In the rows, zero is written as 128.
Rotation paths and how fast each direction turns (degrees a step)
Each turn is a multiple of 5 degrees from 10 to 175, or 0.
Each row of a path follows its step; steps can be skipped.
Path 1:
step 0: [127 132 139 130 146 125 136 129 130 124 129 134 130 121 119 127 133 125
 124 138 118 133 131 125 132 140 145 125 153 120 137 125 130]
step 1: [128 133 133 117 133 124 135 128 137 120 133 142 120 108 125 131 123 133
 127 122 123 126 128 124 121 125 112 135 148 143 131 128 129]
step 2: [129 143 125 114 123 129 114 120 123 130 134 136 124 131 123 138 136 126
 115 132 117 118 129 124 137 124 124 117 145 128 137 136 137]
step 3: [130 125 122 128 125 130 129 122 134 135 125 125 125 111 104 127 130 116
 112 129 131 129 132 115 131 135 141 133 143 132 128 140 130]
step 4: [124 150 135 118 119 123 131 133 130 130 125 135 121 125 122 129 130 131
 130 117 119 123 131 115 129 125 131 148 129 138 129 143 117]
step 5: [129 142 122 111 124 124 126 130 120 120 123 134 125 138 119 118 131 120
 135 138 122 124 129 117 141 143 140 120 139 133 127 126 131]
step 6: [126 124 131 118 131 128 130 138 130 129 118 119 120 111 110 119 134 122
 127 119 125 133 141 119 138 131 122 127 134 145 131 116 126]
step 7: [122 147 149 124 134 124 126 141 128 131 131 130 130 125 127 137 127 124
 124 134 108 128 138 123 144 116 132 125 132 132 130 128 123]
step 8: [130 130 134 112 139 123 135 122 138 121 130 142 139 118 129 117 125 122
 118 140 129 134 133 127 135 136 140 124 148 133 129 125 128]
step 9: [127 129 133 112 127 128 122 131 130 120 137 141 122 110 124 134 140 139
 122 111 123 136 133 118 126 124 122 130 137 135 141 127 130]
Speeds:
[125 134 130 132 125 123 128 132 129 128 130 132 130 130 126 133 125 131
 127 129 130 126 129 127 128 128 122 127 125 131 123 128 128] : 130
[129 126 123 125 131 130 132 132 132 126 131 127 128 129 125 125 125 124
 126 131 136 128 131 129 126 126 126 132 129 132 126 127 128] : 145
[125 132 132 123 128 132 127 123 130 125 129 123 134 129 127 125 131 129
 129 132 132 122 125 129 129 129 127 125 127 128 127 129 129] : 125
[129 132 130 129 129 132 126 129 122 131 134 128 128 129 128 125 125 131
 131 126 130 131 130 130 128 124 127 128 126 133 135 132 128] : 140
